In the data rows, the value 128 means zero.
Here are some rows, each followed by its group. Rows of different groups can look alike.
[110 140 138 143 115 122 120 131 147 112 134 122 136 117 134 140 127 124
 128 124 118 121 128 133 118 139 125 132 132 144 123 127 127 125 125 135] d
[124 154 170 163  83  95  95 112 134  90 114 115 109 142 119 103 125  92
 106 150  87 100 118 129 120 149 120 125 120  93 106 145 146 158 127  94] e
[134 131 149  65 132 121 135 148 144 110 177 134  88  78 154 159  89 171
 152 124 164 116 140 135 117 125 108 129 164 190 152 184 108 131 117 161] d
[ 98 121 113 147 152 161 167 130  95 143 135 129 151 130 116 105 147 148
 163 110 149 109 140 125 121  76 151 135 136 136 162 130 117 137 109 155] f
[127 128 132  95 157 142 129 134 158 148 201 152 100  82 187 170 106 178
 152 107 155 148 130 127 105 124  90 110 143 221 158 199 112  89 129 161] d
[119 135 127 129 138 155 116 121 109 135 124 124 143 135 129 117 141 131
 140 117 117 145 120 112 134 118 147 135 143 142 142 113 121 128 133 126] f
[141 133 141 123 109 131 114 125 121 136  98 139 126 128 123 126 124 115
 115 135 124 123 110 136 137 140 122 143 134 114 121 112 135 137 124 106] g
[ 99 127 127 136 121 148 158 132 114 103 140 125 143 189 117 159 170 144
 112 152 117 161 155 118 148 126 127 191 122 125 145 136 150 186 113 113] h
[144 138 150 149  90 134  85 122 120 112  95 141 112 125 135 119 110 101
  98 133 102 122 103 140 138 148 140 146 127 101 118 120 151 140 141  97] g
[114 138 142 153 135 139 117 103 121 142 115 148 106 164 130 106 145 131
 119 136 107 129 135 126 137 146 109 135 144 129 129 140 132 153 142 106] h
[116 174 196 181  97  92 103 100 144  93 117 112  95 149 123  71 124  90
  95 150  74 104 137 105  94 155 111 101 108  83  92 140 134 150 143  90] e
[122 154 154 121 124  80 134 128 188  92 162 137 100 110 130 138 123 141
 134 117 132 116 144 124 105 145 106 104 149 124 130 162  94 112 114 136] d
[145 132 135 127 105 119  92 124 106 128 105 138 101 133 119 140 126 103
 101 130 126 130  91 158 143 146 119 160 131 108 110 130 142 140 139 104] g
[129 150 144 141 106 114  80 109 111 136  94 142 122 146 148 120 129 115
 108 111 102 126  93 123 137 141 154 153 145 123 124 137 145 150 141  88] g
[117 140 130 137 145 142 129 126 100 127 123 140 152 141 118 119 131 131
 137 114 122 132 132 127 129 101 144 129 145 138 132 122 113 124 114 134] f
[142  62  65 110 154 136 178 179 157 172 152 119 177  95 130 150 135 149
 107 118 165 120 160 133 133 107 137  79  42 157 108 137 129  97 139 158] i
[156 111 123 131 103 124 107 126 124 137  90 144 103 117 145 112 116  99
 104 126 140 117 104 166 119 153 135 169 151 123 121 115 141 145 142 114] j
[162  73 103  97 141 124 147 150 136 132 129 137 136 116 144 131 129  91
 118 133 161 137 128 160 114 128 123 127 112 126 122  92 126  95 142 141] j
[120 134 131 136 116 127 121 105  88 151 109 135 139 159 127 108 158 131
 147 111 106 122  98 113 148 111 134 167 176 121 120 153 147 131 139  98] k
[139 105 113 137 121 135 137 123 136 160 120 143 136 105 132 139 117 121
 128 130 143 125 125 145 131 143 111 134 113 135 118 115 138 119 132 129] i
[140 121 113  98 132  97 139 146 171 130 155 126 134 103 129 136 104 139
 128 107 138 120 162 137 118 118 122 100  86 145 128 143 115 103 128 156] i
[125  96 106 101 148 105 167 170 170 169 172 125 137  91 131 140  99 177
 152 105 149 115 149 141 126 125 102  93 116 187 145 170 112  98 107 168] d
[119 183 185 161  89 103  69 115 135  71 115 124  81 172 148  91 108  84
 101 139  83  69 121  98 127 147 155  97 107  77 101 104 163 173 149  74] l
[143 113 116 105 128 115 130 131 138 139 115 131 125 114 124 123 106 119
 139 127 130 131 110 149 127 144 117 113 116 130 120 115 120 116 131 126] i
[121 100 115 114 122 129 166 164 146 165 157 104 119 106 132 129 113 156
 133 128 151 103 153 146 111 131 103 139 116 154 133 176 130 111 114 158] d
[106 141 111 112 163 148 141 118 106 169 128 121 161 122 114 126 150 152
 181 105 133 123  91  71 152 108 132 133 148 129 136 111 117 108 138 130] k
[167 100  98  92 127 118 136 172 140 123 133 117 138 107 130 163 115 101
 114 136 155 148  97 171 136 143 113 127  93 134 115  82 129 108 140 137] j
[122 162 182 172  82 109  95  90 150  80 102 119 108 145 140  90 123  94
 109 143  69  93 136  93 118 149 137 106 129  85 105 112 139 146 141  85] l
[119 128 122 114 154 169 151 149 101 145 136 106 136 127 113 139 157 145
 165 115 156 133 116 119 142  84 138 126 130 129 155 119 117 135 125 154] f
[160 129 109 100 107 116 106 134 126 137 113 137 115 113 131 140 109 100
 114 133 136 139 106 160 139 143 109 134 123 118 116 104 129 123 144 118] j
[131 120 132 136 138 116 129 133 150 133 132 121 149 111 143 144 119 130
 120 122 122 129 123 144 118 139 116 101 121 151 125 136 119 100 130 145] d
[147  63  91 106 168 122 167 162 139 153 129 128 161 106 135 142 114 133
 122 129 168 134 143 146 115 116 128 102  93 146 121 110 125  88 134 156] i
[142 128 134 126 103 123 108 130 115 130 104 130 124 127 122 118 128 106
 113 125 131 121  96 147 131 138 129 143 129 116 113 133 138 145 137 111] g
[114 135 125 113 147 153 130 119 111 124 133 134 124 134 123  93 138 129
 145 128 131 117 134  96 137 116 151 127 148 121 150 118 125 149 124 126] f
[159  80 103 111 137 119 145 157 144 130 123 129 163 104 133 153 117 115
 115 135 152 140 122 166 120 124 134 129 106 132 124  94 131  94 132 144] j
[155 108 122 129 115 122 116 143 124 129 100 132 129 118 138 126 112  95
 116 133 133 119 113 156 127 140 123 147 122 127 119 114 129 138 133 116] j
[145 137 145 144  85 122  83 129 119 128  89 135 113 125 139 113 105  86
  93 126 120 104 122 143 138 148 158 154 143 101 120 124 140 152 126  96] g
[114 146 135 116 165 193 137 114 103 119 132 139 125  91 139 139 121 137
 193 104 175 117 140  85 117  79 188  86 124 127 169  78 102 114 111 168] f
[126 142 149 168 106  92 117 106 150 129 116 108 122 124 125 113 127 128
 115 127 100 125 124 137 107 165  97 107 125 116 117 146 114 122 123 133] e
[105 113 106 128 142 131 163 126 101 189 127 124 143 138 116  97 175 156
 165 100 140 112 105 123 139  86 104 150 155 133 135 136 133 121 131 136] k
[122 139 112 139 165 160 145 125  99 147 120 117 148 129 139 135 141 157
 151 124 137 147 124 101 134 116 130 101 138 125 156 110 110 120 126 137] f
[159  80  87 103 144 123 151 148 141 148 153 131 156 101 145 147 122 124
 113 126 139 160 142 127 137 106 123  88  82 144 119 112 119  81 149 152] i
[142 130 130 126 136 117 109 104 140 128 142 128 133 118 141 139 108 138
 124 120 121 147 142 122 130 142 124  92 129 142 140 162 117 114 130 137] d
[107 135 146 120 168 207 164 146 112 127 115 123 130  93 135 142 101 146
 193 104 185 111 119  81 117  95 198 101 139 132 173  70 112 115 101 164] f
[133 128 132 137 128 137 116 107 111 140 109 152 109 129 129 108 133 116
 121 127 113 117 126 136 128 143 112 144 142 114 121 145 136 129 149 100] g
[118 154 161 168  94 125  91  97 135 105 111 132 123 154 141 115 123 109
 107 144  82 122 114 112 140 149 150 132 135 103 119 117 149 148 139  92] l
[131 157 156 173  89 112  96 100 133 112 106 133 105 133 143 100 115  97
 106 141  93 104 121 130 119 153 140 135 123  97 117 133 145 150 136  96] l
[121 157 147 182 106 118  75 110  86 152  90 155 108 141 147 114 131 110
  90 118 107  83 103 131 139 144 176 177 162 115 118 150 161 149 136  75] g
[148 140 131 139  97 130  95 124 126 122 105 135 125 128 131 126 121 105
 111 135 126 135 100 141 140 138 122 151 138 106 113 110 147 134 128 112] g
[112 165 138 142 151 119 109  95 129  95 121 120 138 171 133 160 141 133
 110 147  87 181 133  96 138 158 132 102 124 121 132 103 121 132 132 108] h
[118 144 139  92 116 135 135 144 109  87 146 114 126 182  95 136 158 134
 114 171 127 172 136 130 157 128 144 167 127 116 129 127 143 192 110 116] h
[134 149 155 153 117 124  92 105 121 122 105 143 116 151 143 100 128 116
 112 129 105 127 120 124 133 144 141 143 137 111 123 136 138 149 136  93] l
[136 148 151 168  90 105 103 116 151 116 106 128 102 134 123  92 131 105
 104 140 100  87 119 147 113 157 109 128 123  99 107 132 131 157 135  97] e
[117 137 159 120 137 109 116 104 149 106 150 133 101 107 128 124 118 138
 120 122 109 122 153 117 111 147 115 103 148 145 135 173 103 147 120 131] d
[118 130 130 138 130 143 111  91 108 140 103 147 134 130 139 105 148 123
 136 120 105 122 111 104 135 131 137 150 162 117 132 123 134 127 133 103] k
[105 116 117 138 156 164 152 127  90 169 114 112 147 145 123 127 144 154
 169 123 148 117 140 126 128 102 130 132 143 140 143  99 114 123 114 153] f
[127 148 128 113 157 184 131 118  88 133 149 137 130 122 121  99 130 118
 166 103 170 112 141  96 116  50 185 111 140 132 151 119 101 115 109 175] f
[138  81  81 114 152 106 164 160 153 170 150 125 165 104 122 144 113 150
 125 116 149 139 152 142 128 111 133  84  61 142 120 136 130  92 120 159] i
[162  70  84  83 139 120 157 159 151 124 135 134 145 108 138 146 123 105
 129 140 157 157 125 167 117 129 115 116  94 139 121  77 120  84 146 151] j
[148 122 134 135 122 124 107 136 126 131 110 137 133 114 130 142 109 104
 122 135 127 121 101 156 136 138 128 150 121 113 120  88 132 117 129 123] j
[117 157 146 133 108  98 105 106 146  86 123 115 117 153 108 118 127 120
 119 131  99 130 136 123 132 148 134 118 140 106 121 121 124 161 124 114] e
[155 101 112 104 129 115 120 134 122 129 119 142 120 105 123 122 108  91
 110 135 142 131 127 156 122 130 120 161 130 129 120 113 136 118 145 123] j
[121 121 124  74 113 120 148 177 154 118 199 114 105  74 131 129  92 182
 160 110 150 116 136 147 120 121  89 128 145 220 159 201 112 111 111 175] d
[113 177 181 178  95 101  97  93 140  78 111 112  93 160 130  94 122  93
 110 145  76  99 136 102 110 162 124 104 113  79 103 130 141 148 155  90] e
[112 147 140 128 110 129 115 110 116  97 111 135 119 190 123 113 128 115
 110 161 105 123 136 122 148 135 148 145 136  95 110 126 148 180 122  91] h
[122 160 182 179  83 128  63  92 113 104  94 153 109 158 159  82 107  84
 104 127  71  70 133 102 134 153 177 134 141  92 109 132 169 172 148  64] l
[143 108 108 125 132 118 124 150 139 142 126 140 159 104 137 146 109 116
 122 122 140 127 128 145 121 127 125 119 106 132 117 111 135  85 126 151] i
[144 152 139 160  76 120  71 118 101 122  93 149 101 122 141 113 110  89
  86 116 106 106 102 152 142 152 165 169 151 109 118 137 151 146 139  86] g
[138 101 122 108 114 124 138 152 147 135 143 121 123 104 126 136 116 126
 128 136 149 114 130 156 127 135 105 126  97 132 120 142 129 126 127 138] i
[120 147 164 176  99 138  94  99 130  95 108 120 117 156 138 110 129 102
 107 128  87 110 120 104 136 157 155 129 135 111 115 124 144 166 136  92] l
[132 108 121 131 132 107 138 110 144 159 132 140 141 112 146 147 108 138
 126 115 125 136 150 141 110 128 123 113 121 137 127 154 129  95 126 149] i
[109 121  96 104 135 128 169 126  95 152 140 118 155 153  93 132 176 163
 144 141 126 150 101 118 158 102  96 165 145 119 127 146 145 125 122 113] k
[142  70  94 118 156 133 154 164 152 171 159 126 155 112 131 140 129 129
 122 119 155 115 141 136 130 124 137 103  80 155 116 132 124 108 142 155] i
[157  75  93  98 150 120 159 171 161 138 152 118 164 102 132 170 124 121
 118 112 167 149 122 135 123 118 135  98  66 157 111 117 115 104 139 148] i
[131 115 132 124 116 115 135 149 149 129 150 121 120 117 123 130 125 119
 120 143 134  97 130 148 123 124 104 144 109 127 117 146 135 139 118 135] d
[149 130 157 161  97 132  96 117 114 123 102 146 102 132 135 100 123  98
 108 132 111 106 110 154 123 151 127 141 136 117 106 137 149 146 138 103] g
[161  80  77 112 151 124 161 176 169 163 157 120 179  96 147 161 130 138
 110 115 158 142 135 131 136  99 140  68  54 160 115  98 119  76 136 168] i
[ 94 124 134 134 151 149 149 131  95 136 115 127 142 134 117 112 138 142
 172 119 146 103 138 137 128 100 131 162 145 114 145 112 135 144  96 136] f
[114 158 147 151 107 126  94 102 128 119 105 141 125 170 138 122 124 118
  99 138  90 119 130 110 142 159 151 126 127 109 110 133 141 160 134  92] l
[148  71  77 107 156 120 154 176 154 159 150 105 164  96 129 148 130 121
 110 122 151 149 137 122 134 114 141  84  63 151 123 120 118 105 147 159] i
[162 107 117 103 117 122 106 156 122 122 101 135 111 116 130 143 111  93
 117 146 138 142  92 188 134 148 121 144 117 120 109 104 119 125 139 116] j
[103 121 119 135 168 175 145  95  91 151 120 131 156 125 142 140 143 155
 168 112 136 131 122 107 124 107 143 109 162 133 155 106 103 111 120 136] f
[111 133 119 129 137 168 138 126  81 162 132 138 133 119 124  90 159 137
 185  96 147 105 119  96 129  73 132 113 159 114 142 127 120 106 113 146] f
[135 122 130 140 111 119 101 115 107 127  96 150  96 127 141 110 117  93
 100 122 123 105 113 158 124 142 142 176 151 125 115 133 143 136 143  98] g
[108 120 120 135 149 176 135 112  84 121 129 126 145 137 127 123 136 155
 178 119 148 150 122 110 141  85 158 114 171 146 157 117 117 115 115 148] f
[114 140 112 124 145 124 112  87  90 185 120 132 121 144 119 129 174 146
 154 111 106 149  69  88 153 110 101 125 168 126 135 146 127  89 150 108] k
[152 112 130 121 114 124 112 142 112 128  97 151 103 122 127 134  98  92
 110 133 141 123 111 170 127 149 136 151 136 121 119 107 135 127 132 112] j
[129 114 133 138 110 134 137 127 122 141 121 132 128 120 123 118 134 126
 142 134 127 123 119 150 127 123 110 140 148 130 124 127 133 153 108 128] e
[163  87  96 120 139 115 133 156 144 126 142 137 153 114 131 147 114 112
 121 133 154 133 120 158 122 124 133 112  90 133 111 101 130  88 134 147] i
Which 3 groups are nearest to each row below, nearest first, going by the distance to the group's nearest row?
[141  89 108 138 133 135 160 168 158 162 162 123 178  85 151 166 119 161
 127 110 150 129 134 130 132 120 113 110 104 192 131 144 122  87 129 169] >> i d j
Which 2 groups are nearest to each row below, nearest first, going by the distance to the group's nearest row?
[126 137 143 153 106 110 108 113 145 130 112 133 129 123 139 120 122 110
 108 116 113 108 118 143 124 150 120 118 125 110 111 124 130 127 130 119] >> e g
[105 122 122 121 137 155 151 134  94 138 124 126 136 124 102 110 153 144
 167 126 156 125 125 123 142 102 133 137 151 135 142 103 130 147 113 146] >> f e
[115 121 116 104 145 148 162 145 106 130 153 113 138 156 101 125 171 150
 136 130 147 150 152 105 148  89 149 175 133 134 145 135 135 164 117 134] >> f h
Which 2 groups are nearest to each row below, nearest first, going by the distance to the centre of the group?
[133 126 135 139 117  90 156 137 167 142 127 105 144 110 115 146 121 134
 117 123 128 115 141 123 115 145 122 105 111 121 111 133 119 110 111 138] >> i d
[142 104 121 129 118 126 127 119 128 133 118 138 134 110 136 128 110 121
 120 128 129 113 131 123 121 145 127 127 137 132 117 135 125 123 129 129] >> j g
Which 2 groups are nearest to each row below, nearest first, going by the average distance to the group's rows?
[119 166 151 148 114 105 114 100 150  98 119 128 128 152 124 129 130 116
  94 153  96 128 139 109 134 161 131 126 121  87 117 108 128 146 126  99] >> l e
Which 3 groups are nearest to each row below, nearest first, going by the average distance to the group's rows?
[122 136 145 131 139 116 128 106 152 119 135 126 142 124 139 152 110 139
 121 119 115 147 142 118 117 159 117  94 135 142 133 141 105 114 130 134] >> d i e
